One turn sends every row of this set to another row. A few are shown first. Where does it send the rows asked after them?
j183: [-16  34   5  26 -30 -45 -37   4 -22 -10 -10  10  22 -32 -31  59 -14 -25
  -3  38 -15 -17   2  28  22]
j765: [ 16 -34   3 -22 -16 -24  16   6 -51  -6 -44 -24 -15  19 -22  26 -29 -59
  10  10   0  -2 -25   9   1]
j235: [ 52 -20   6  37  -7 -49  -4  23  -2  -4 -71 -22 -18 -33 -51  21 -17  -2
 -24  20  14  -4  -9  -2  -8]
j14: [ 69  26   5   0  -7  20 -15  10 -23  19 -19 -15  19 -14 -39   8 -15  21
   3  24 -26  10 -30 -11 -21]
j360: [ 20  22  -1 -54 -52 -11  17  12  32   3 -17 -16  28 -29   1 -12 -13 -25
   5  51  19   2 -39  33 -11]
j589: [ 37   3   1  -9   7  29 -27 -13  -2  22   1   0 -38 -22 -33 -26   1  18
  13   8 -22   3 -24  16 -21]
j11: [ 11  31 -17  17  20  14   2 -26 -21  11 -37 -30 -22   0 -46  -6 -33  42
 -20  27  -4   4 -10  -7 -12]
j342: [  0  25 -39   2  -6  -1  17  18  13 -44 -16 -17   8 -56 -27 -22  17 -31
  21  -2  19  21   7  37 -17]
j150: [ -3 -35 -18  33 -38  -2  17  15 -20  12 -13  27  25 -28 -40   6  -8 -47
  35  -3   7   2  14 -10  43]
j82: [ 13 -58  42 -24  -3   1  -8  13 -20   7 -76 -15  15   9 -14  -7 -13 -20
  18  47   0 -14  -2 -14  21]
j70: [ 18   0 -30 -45 -25  -7 -40  -7 -21  -9 -61   0   1 -27  20   6 -54  19
  27  21  12  10  10  -6  42]
j533: [-35  14  24 -25 -19   3  23  -9   4 -24 -51 -41  -2 -20 -69   9  26  -3
  13  14  14 -25  33   1   5]
j392: [-47  43  17  -6 -17 -41 -22  28  17 -11  -9 -21 -16 -21 -13  21 -31  31
 -12  20 -32 -10  -2  31  11]
j293: [-27  11  -2  -2   0   0  10  -3  50  -4  -5 -21  20  13 -50 -17 -21  -1
  18  27  22  52  19  23   2]
j250: [ 61 -14 -13  28 -11  -3 -13 -12  21   6  -6 -11  21 -37  19  -8 -34   4
   9  -9  38 -36  12 -13  20]
j13: [-23   7 -17 -12 -26 -55 -12   2   1  -1  -1   2  -1 -17 -13  60 -14   8
  19  10 -19 -40 -35  20  38]
j175: [ -8  13 -54 -16 -19  25 -21 -13   9  43 -28  -6  21   2  14  -7 -32 -15
  27  30  -7  21 -12   5  39]
j654: [-16  -3 -36  30  -2 -59 -12  10   3  -5 -16 -17   2  24  -9  21 -27  -4
   7  27 -23 -27   2  46  47]
j892: [ 23 -15 -19   4   5  30 -15  23  22  17 -28 -19  26  12 -59 -10 -16   9
   4  31   1   1 -29 -17 -41]
j887: [ -7  -3  -3  44 -17 -19  12 -10  12 -26 -32 -67 -14 -14 -51  -2 -57 -21
 -12   5  16  12   2  33  27]
j745: [ -8 -11  14 -20 -22 -20  49 -20  -8 -16 -34 -32  13 -51  -5   0  17  21
   9   6   9 -31  17 -47  22]
j744: [ 23 -29  34  11   8 -11  -8  29  28 -16  16  18   9 -35  -6  -8  -6 -21
  28  55   0 -11 -41  15  30]
j458: [ 17   1   9  -2 -25 -24 -21 -12  35   5 -13 -22  45 -47   5  13   4  -7
  14  16 -38  10   3  64   5]
j766: [ -2 -22 -21 -16  11   9 -25  -6 -31  13  -4  10   6 -37   8 -20 -39   5
 -11  20  -8  13  26 -42 -18]
j605: [  6  15   2 -38 -31   2  19  -9 -27 -41 -26  -2 -11 -38 -20 -33  15 -13
  25  19  15 -47  32 -19  12]
j33: [ -2  -9  -4  -3 -52  -8  -2  16  10 -28 -20 -45  24 -24  23  -8 -35 -51
 -21  25   4 -46 -20  37  -4]
j461: [-18   1 -20 -30  32 -53 -11  25  15  23 -10   2 -20 -30  -4  15  -3  22
  27  29  29  14  11 -14  39]
j346: [-21  18  11  -8 -20  -2  -2  31   5 -28 -51 -46   4 -47 -11 -48  -8 -16
  34  22  24 -35  21 -25  38]
j190: [-10 -18  19   9 -12 -30  16 -37  -9  15 -48 -27 -19 -51 -33   5   6 -65
   6  36  11 -33 -24 -17  27]
j257: [-30 -18  39   0   2 -28 -23  16  25  -4 -41 -23 -14 -22 -38 -23 -65  25
   7  28  45   4  12 -17  16]

j33 moves to j175
j14 moves to j605
j458 moves to j766
Now find these:
j887 moves to j293
j360 moves to j70
j150 moves to j744
j235 moves to j342
j183 moves to j589
j11 moves to j533
j654 moves to j892

One turn sends every row of this set to another row. A few are shown first. Where does it send the rows asked after them?
j517: [ 23 -33 -22  32  14 -35   2  65  68   6  23   3  19]
j538: [ 33  -8  -2   4  27  19  -1  59  52 -44 -10 -19  60]
j563: [ 34  13  46  47 -27  14  -3  59  10  26  -8 -11  62]
j233: [ 23 -56  24   9 -24  24  23  97 -14   4  12  27  11]
j799: [  9 -10  29   3  53 -15  11  50  14   9   0  -2  59]
j144: [ -7 -14 -18  49 -34 -13   7  53  46 -13  -7   4  10]
j204: [ 34  15  37  32  -2  31  27 112  11  17 -15 -14  58]
j936: [ 35 -20  30   4   9 -47  27  55   1  25  -3   0  44]
j43: [-14 -27  -6  23  10  45  36 102  -5  10 -24 -20  34]
j67: [  4 -12  10  44   7  37 -27  80  80   5  13 -11  31]
j858: [ 44 -44 -13  52 -20  20   4  58  32 -40  11  22  43]
j195: [  6 -10  -8  38  -1  34  29 116  64   7  22 -19  28]
j530: [  0 -27 -65  10   5  19   6  64   7   3  -3   2  33]
j308: [ 58 -46 -14  31 -10   5  20  67  70   2   2 -13   2]
j317: [ 13 -28  -5 -49  -3  25  10  71  23  -8  -6   5  65]
j468: [ 10 -33 -12 -10  -5  27  -4  74  18  67   0   4  63]
j750: [58  5 50 27 -8  0 10 65 55 11 25 16 53]
j286: [ 29 -39  34 -19  -6  19 -17  46  11   4 -13  -4   1]
j673: [  3  -1  30   4  33  39  16  65  44   3  34 -21  27]
j705: [ 30 -41   0  14  -8 -29   7  53   7   7 -47  29  67]
j897: [-20 -41  69  26 -10  18   1  76  30 -12  -5   8  23]
j421: [ 20 -68  21  36  -5   6  11  71  20  61   1   1  71]
j829: [ 59   3 -22 -16  -4  10  -8  73  22 -30 -15   0  27]
j98: [ -2 -48 -37  34  18   0  24 108  13  -5   3  22  27]
j962: [ 15 -26   6  75   0  19  15  68  20  63  -6   3  19]
j711: [-28 -29  60  47   7  16   8  70  18  35  -4   6  39]
j923: [ 46  -7  54 -25  -8  14  -5  48  25  37  -6  -9  30]
j661: [ 34 -46  24   1  -6  10  31  85 -30  23 -15  30  50]
j510: [ 51 -49 -27  38 -30  18 -18  86  56   2 -10   4  56]
j699: [ 30   6 -16  73  -7   2   2  77  19 -29 -10   0  20]

j98 moves to j829
j233 moves to j286
Now find these:
j711 moves to j661
j517 moves to j699
j705 moves to j750
j799 moves to j204
j936 moves to j563
j317 moves to j673
j195 moves to j530
j858 moves to j308

One turn sends every row of this set to another row. A few are shown first. Where does it send the rows asked after them?
j682: [  0  38  39 -21  -8  34  41   8  45  12 -65  -5  24  18  -8 -21  -3  -7
  15  12  26  18   3  28  13]
j244: [-24  33  15  22  16  21  73 -11  25  22 -22 -48  31   6  26  -5 -30  -7
  14 -25  57  -3   9  13  26]
j497: [-18  18  12  30  26 -17  61   6  20  11 -67   7 -28  38  13   2 -39  24
   6  23  18   3   8  14 -39]
j498: [ -1  28 -19 -21  47 -14  68  23   0   7   8 -11   9  12  10  42   1 -38
  27 -35  46  10  -2  18 -23]
j307: [ 38  33  17  -4  25 -38  49  23   1  20 -24 -43 -27  17  22   7 -21 -14
  19 -13  48  -8  12  69  45]
j877: [-13   2 -36  -5  32  11  34  26  -5 -18  -2  21  59  22 -13  29 -24 -26
   4  -6  56  12  16  -9  29]
j203: [ -1   6 -11 -24 -16   8  11  31  15 -22 -70  -9  28   7   7 -39 -25 -21
  23  24  63 -16   9  22  28]
j534: [  7  78 -59 -27  13 -26  14   7 -21  12  -9 -20  37  23  31 -10 -26  15
  17  29   1   8   9  29  22]
j330: [ 10  25 -46   4  -7 -25  58  42 -12   4  -2 -14  -8  64  26   2 -11   3
  19   4  13 -32 -24  25  -8]
j865: [  7   7 -10 -11  59  -6  23   5 -13 -22 -41  14  15  17  -4  18 -57  70
 -11   6  21  17  -3  -6 -33]
j535: [  0  -1   9  -1  45 -28   6  27   3  32 -48  28  40 -26  20 -11  -7 -15
   6 -20   9  38  19  -6   7]
j664: [-25  47  14 -32  10 -10  28 -13   2   3 -50  10  52  25  32  19  -9  25
  20  42  21  11 -43  -7  60]
j46: [ 10  12   9 -18  -5  -7  15  22  30  21 -43  41 -54  24   2  17 -11  14
  25  21  28 -16  -7   9  21]
j713: [ 35  30 -27  21  13 -68  20  23  -8 -18   0  -4  13   1  13 -42 -29  37
  23  29  65  13  -6  40   2]
j831: [  2  36 -35  32  28   3 -16  24   8 -39 -29 -17  10  10   7  -4  -8  30
  41 -10  -3 -11  -3  57  10]
j51: [ -7  43   6  -9  29   1  30 -37   7 -25 -47 -21  41  18  29  24   5 -30
  50 -13  80 -15  -5  29  39]
j54: [ -8  30  -9 -36  27  -1  28  43  11 -16  14  14  11  69  17  11   4  19
   0 -21  12  41  -3  16  47]
j633: [ 22  -8  -3 -40  25 -27  11  21   3  31 -36 -12  23  77  30  17  19 -12
   9  -5  39 -18  17   5 -13]
j242: [ 13  48 -14 -27  30   0  -2   1 -27 -43 -52 -13   6 -19  18  14  -3  14
  45 -18   8  21 -47  31  14]
j548: [-33  35 -36  31  34   7  42  18  24 -55 -41 -12  -5  15  13  28 -28  30
  29 -24  68  -2   1  15 -11]
j77: [ 25 -21 -15 -21  17 -52  46   8 -25   2 -23   5  17  14 -27   9 -13  -4
  31  36  32  -6 -20 -17  47]
j171: [ 27  22 -29 -26  56 -37  45  20   2  17 -34  26  39  -1 -18 -30  -8   2
  59 -35  28  17  -8   3 -11]
j862: [ 41  39   0 -21  -9 -34  38 -29  26   3 -39 -52  26 -11  36   4 -27  51
  19   4  32 -30  -7  33  24]
j986: [ 22  15  11 -23   2   2  33  -5  29  -2 -67 -36  20  23  18  21 -24  64
  26  18  64 -34 -35  27  42]
j808: [  1   2   0 -27  47 -27  64 -12  21 -34 -46 -13 -38  14 -29 -12 -50  29
  42   4  25  29  17  18  33]
j941: [-10  28  -9  19  22 -26  31 -24  12 -36 -31  -9   2 -35 -18  52 -23   8
  20 -22  31  20  20   0  22]
j612: [-14  23   2  28  41 -74  -8 -12  -6 -32 -49   5  22  16  12  22  -6  12
  17  51  25  13  10  27  11]
j284: [-15  28   0 -21  38 -24  37  32  -3 -18 -43  21   5  77  43   8 -16   8
   9 -24  65  53   8  46 -10]
j452: [ 22  54   6  -7  79 -52  32   5  25  -1 -34 -22  38  23  38 -12 -11   4
  31   4  59  -7  23  61  45]
j958: [ 50   1  -1  22  55 -25  46 -26  -9   2 -76  17  27  26  30 -29 -23  23
  37  13  47  44 -14  25   8]
j436: [ 18  68  -2   0  44 -29  86 -11  -8  31 -41 -16  36  14  51 -13 -29  32
  26  -7  29  -5 -42  20 -10]
j701: [ 30 -19  -1 -14  20 -42  29  16 -12  38 -25 -30  55  50  -3  -6  -4   3
  -4   3  51  13  28   0   0]
j804: [ 28  25  -2 -41  64  14  62  24 -24  25 -62  -4 -18  23 -11   3 -17  18
  36  32  41  14 -34  -7  29]
j526: [-38  23 -11 -14   5 -18  12   2  36  31 -39  -6   2  40  66  14   1  25
  36  18 -11  33   7  32  19]
j852: [-21  28 -37 -22  38  -2  66  18  -2   0 -41 -12   0  10  14   0 -87  55
  25 -25  28  24   7  23  54]
j623: [-19  30 -13 -32  51 -40  -3  -3  -7 -14 -23  -2   7  10   4  54 -32  65
  20   1   4  13   0  23 -31]

j986 moves to j633
j51 moves to j498
j77 moves to j497
Now find these:
j958 moves to j804
j307 moves to j535
j831 moves to j452

